In the rows, zero is written as 128.
The rows of T fall into a few groups, and each row is roughly a mix of its group's hidden directions.
T:
[[133 131 120 108 144  58 115 117  75 113 143 103 154 158  91]
 [115 131 144 122 133 114 144 166  83 118 155 198 156 156 161]
 [ 66 142 124 175 100  99 120 160 120 174 129 147 110 142 156]
 [100 121  96 114  99 190 131 159 123 138 151 110  68 137 106]
 [ 94 150 160 119  82 119 105 153  96 169  67 113 128 138 126]
 [121 138 201 112 145 112 111 135 122 119 130 102 171  74 103]
 [150 137 134 118 182 109 185 166 114 118 137 138  80 100 102]
 [101 132  92 168 120 151 110 137 133 111 175 115  59 107 146]
 [ 94 154 194 108 120  61 135 126 124 114 116 125 133 145  99]
 [102 144  91  82 123 133 108 174 109 142 142 102 124  87 180]
 [159 168 142 130 161  63 121 147 161 153 124 126 127 174 151]
 [175 161 126 128 144 109 100  73 139 157  91 110  85 102 127]
 [125  66 152 119 103 101 125 160 168  79 144 100 145 150 127]
 [153  63 102 139 146 124 118 138  84 115 115  90 168  95 146]
 [114 144  87 146  92 130 140 120  82 132 119 134  67  95  85]
 [109 155 110 159 123 130 143 161 147 172 118 104  93 198 134]
 [109  91 117 112 112  94 156 171 142 159 145 106  96 138 189]
 [122 191 186 130 152  98 134 124 135 125 117 122 177 123 165]
 [149 163 150 161 167  79 139 136 100 116 127 169 144 175 109]
 [138 166 129 135 111 122 160 188 139 130 169 139  86 155  85]
 [154 123 151 116 207 117 171 142 145 118 123 139 137 138 176]
 [ 89 111 152 149 112  68  92 144 101  92 111 123 155 162 147]
 [109 130 130 160 100 143 173 122 144 196 134 143 110 179 147]
 [135 102  83 122 149 122  82 156 145 126 119 111  78 188 123]
 [ 78 134 118 130  71 138 171 132 115 162 174 135 105 157 113]
 [ 92 117 118 162 150 121 103 105 135 166  87 159  84  80 115]
 [132 157 108  71 167 139 136 103 128 153 104 155 106 147 185]
 [ 96 107  84 169 133 129  96 154 133  99 169 120  76 145 150]
 [153 100 124  75 137 122  91 154  90 136 134  87 171  90 125]
 [124 173  69 109  78 117 108 121  74 152 117 121 111 119 123]
 [151 152 147 141 148 117 117 105  75  98 111 151 162 134  62]
 [126 108 119 107 133 126  75 128 111  84 166 185 126 113 171]
 [104 105 130 133  90 203 134 145 165 123  99  92 116 138 103]
 [111 184 185  95 100 159 112 159 149 151 153 134 125 152 122]
 [124 127 158 171  80 160 150 122  99 162 116 163 150 162  92]
 [129  98 159 143  69 141 100 119 100 119 153 179 174 125 120]
 [171 144 150 178 157 104 123  95 138 115  93 126 113 148  72]
 [135  90 159 166  66 120 108 179 110 129 133 163 133 135 150]
 [147  87 156 121 169  95 137 148 181 103 160 125 142 123  81]
 [179 108 123  85 168 145 125 166 146  95 123 116 164 170 124]
 [149 100  62 135 160  92 164 117 127 114 126 145  82 117  99]
 [132  87 131 153 113  74 112 168 125 114 130 115  95 192 130]
 [129 170 132 147  76 137 141 191 111 136 163 122 103 146  92]
 [123 193 178  96 107 122 127 134 126 148 105  95  87 113 102]
 [122 184  92 138 141 114 127 146 104 180 104  80  99 149 116]
 [ 85 128 109 132  92 148 120 170 132 151 155 132 121 198 157]
 [ 89 135 180 112 106 103 140 169 107 135  99 139 187 148 124]
 [151 177 152 146 137 125 139 121  75 142 112 167 171  90 102]
 [142 141  74 101 106  98 112 135  67 139 126 104 121  86  97]
 [154 112  78  76 158 117 143 143  98 138 133 133  79 100  98]
 [128 199 102 100 131  98 130 109  80 149  99 127 130 109 162]
 [167 127 127 112 155  67 101  77 144 114 110 112 103 164 110]
 [142 116 124 136 141  56 133  85 128 139 140  95 123 181  95]
 [132 191 105  80 145  65 121  97 145 141 125 141 138 132 127]
 [122 137 127 135 128 196 150 138  85 147  86 164  96  95 126]
 [143  95 164 129 141 101 181 132 183 101 110  87 143 128 104]
 [130 174 111 135 152 118 151 187 130 163  93  84  99 116 146]
 [125 157 113 126 148 190 126  76 190 134 125 125 120  97 132]
 [139 102 140 168 115  83 100 142 123 110 136 139 112 206 111]
 [ 88 121 150 151  71 118 130 134  79 132 113 133 186 128 156]
 [ 96  77  74 166 123 135 111 145 123 101 170 138 112 158 149]
 [129 191 140 149 124 111 153 135 162 164 134  95 185 144 111]
 [119 149 155 164 100 105 147  76 104 139 126 145 165  73 151]
 [135  48 143 130  90 105 133 115 156 132 150 138 101 113 169]
 [106  89 124 107 139 136 145 138 157 113 161 172 100 143 197]
 [153 165  57  88 135  69 128 123 107 142 128 128 125 129 127]
 [ 99 111 115 180 132 137 140  88 121 135 142 168 135  58 143]
 [144 152 192  78 181 130 144 169 134 133 141 125 138 112 137]
 [111 210 166 158 123 106 169 140 128 124 130 145 103 123 114]
 [129  62  63 127 131 139 111  76 119 128 102 134 112 122 134]
 [181 166 123 119 174 133 114 114 165 161 102 118  85  99 124]
 [120 149 110 134 135  67 111 156  96 147 161 144 124 187 158]
 [139  81  40 148 116 123 129  98 111 126 114 133 105 139 134]
 [184 152 148  88 104 149 109 103 103 115  87  78 139 120 125]
 [130 129 148 149 121 132  83 160  98 109  80 114 177 104 174]
 [109 102 109 137 119 115  90  54 118 124  89 118 164  99 146]
 [ 97  76 168 155 136 165 113  75 135 112  98 130 132  92 127]
 [119 136 127 144 134 109 189 100 131 183 122 111 118 188 107]
 [160 159 153  92 152  95 151  78 158 129 138 121  95 127  82]
 [142 122 153 104 156 104 148 101  97  98 149 186 173  93 135]
 [150 149 146  91 166  88 144 146 168 163 113 138 122 178 100]
 [108 129 119 101 139 175 129  90 127  93 117 101 151 152  59]
 [136  51  89 172 139 146 135 104 109 110 103 121 133 122 158]
 [178 163 167  69 145 132 120 140 138 108 100  86 125 138 105]
 [120 108 137 106  76 114 115 110 107 129 143  83 189 118  84]
 [150  96  74 167 161 140 109 145 141 160 114 158 154 135 174]
 [134 152 126 100 169 150 152  85 151 106 107  93 154  88  85]
 [ 99  97 128  88 129 165 197 147 114 149 119 139 115  98 162]
 [125 124 176 110 121  89 147 128 114  72 143 125 194 146 128]
 [110 168 193 126  97  93 134 151 103 118 113 117 179 126 147]
 [ 92 150 111 135 105 173 159 114 103 187 127 138 123 179 116]
 [105 124 138 138 146 146 149 209 138 137 136 158 181 135 151]
 [143  92 174 168  92 129 130 138 184  99 122 120 154 154  99]
 [161  71  54  94 151 135 132 140 109 135 129 127 103 136 136]
 [132  76 140  97 129 128 145  87 152  90 117  80 140 107  83]
 [140 138 153 154 126  91 117  93 110 153  77 146 181  95 156]
 [132 143  93 171 163 158 129 168 162 151 160 147 105  99 166]
 [129 125  67 125 110 150 124 109  63 146  93 124 108 117 168]
 [210 163 141 104 161 134 117 106 146 127 101 103 136 105 138]
 [149  83  86 138 168 179 132 101 141 112 135 152 130  78 120]
 [140  67  75  87 140 139 100 101  95 136 110 117 120  96 127]
 [135 108 130 122 121 149 158  69 112 162  96 161 166  82 106]
 [120 168  88 149 122  76 133  80  89 124  93 127 128  92 129]
 [100 171 161 124  99 153 150 114 120 121 154 112  84  70 104]
 [138  68  62 159 122 156 147 124 107 123 119 136  85 140 133]
 [ 52 134 151 148  95 125 100 146 102 133 103 126  88  99 115]
 [149 156 133 147 154  77 125  80 172 128 146 104 152 165 100]
 [116 165 184 167 101 107 132 158 164 114 159 122 155 145  95]
 [117 158  97  93 175 128 134 121 115 139 152 167 111 100 191]
 [148  93 176 148 158 135 155 189 157 106 163 118 139 137 111]
 [ 99  78 118 114 102 165 147 130 177 127 120  78  97 158 121]]

Here is one row of each group, with its name. Which group are the others in?
[135 123 137 149 130 155 100 106 104 134  72 134 151  52 144]
K
[144 164 138 150  99  93 113 136  95 177 150 159 163  94 160]
R
[102 112 112 186 123 110 131  53 153 109  98 149 124 126 127]
G

[134  91 141 109 115 165 154 100 173 120 107  89 132  67 114]
R
[149 142 116 106 172  54  91 131 118  85 149 113 137 125 133]
R
[153 155 109 124  76 138 110  84 106 130 137  77  74 135 134]
K
[100 171  83  97 153 152 157 100 135 178 127  88 110 130 133]
R
[146 107 165 145 149  96 207 106 159 140 109 118 132 142 105]
R
[126 134 144 137 117  77 160 142 128 130 160 145 190 179 157]
K
[147  94 127 138 150 125 110  59 118  85 109 135 140  74 117]
K
[139 133 191 102 149 117 129 177 170 121 169 120 149 132  93]
G
[157 157 116 127 103 102 175  70 137 171 167 133 123 152 129]
K
[102 149 107 157 104 140 127 145 149 175 132 109 103 204 131]
R
[129 110 135 141 157 102 193 131 141 159 124 157  82 156 169]
R
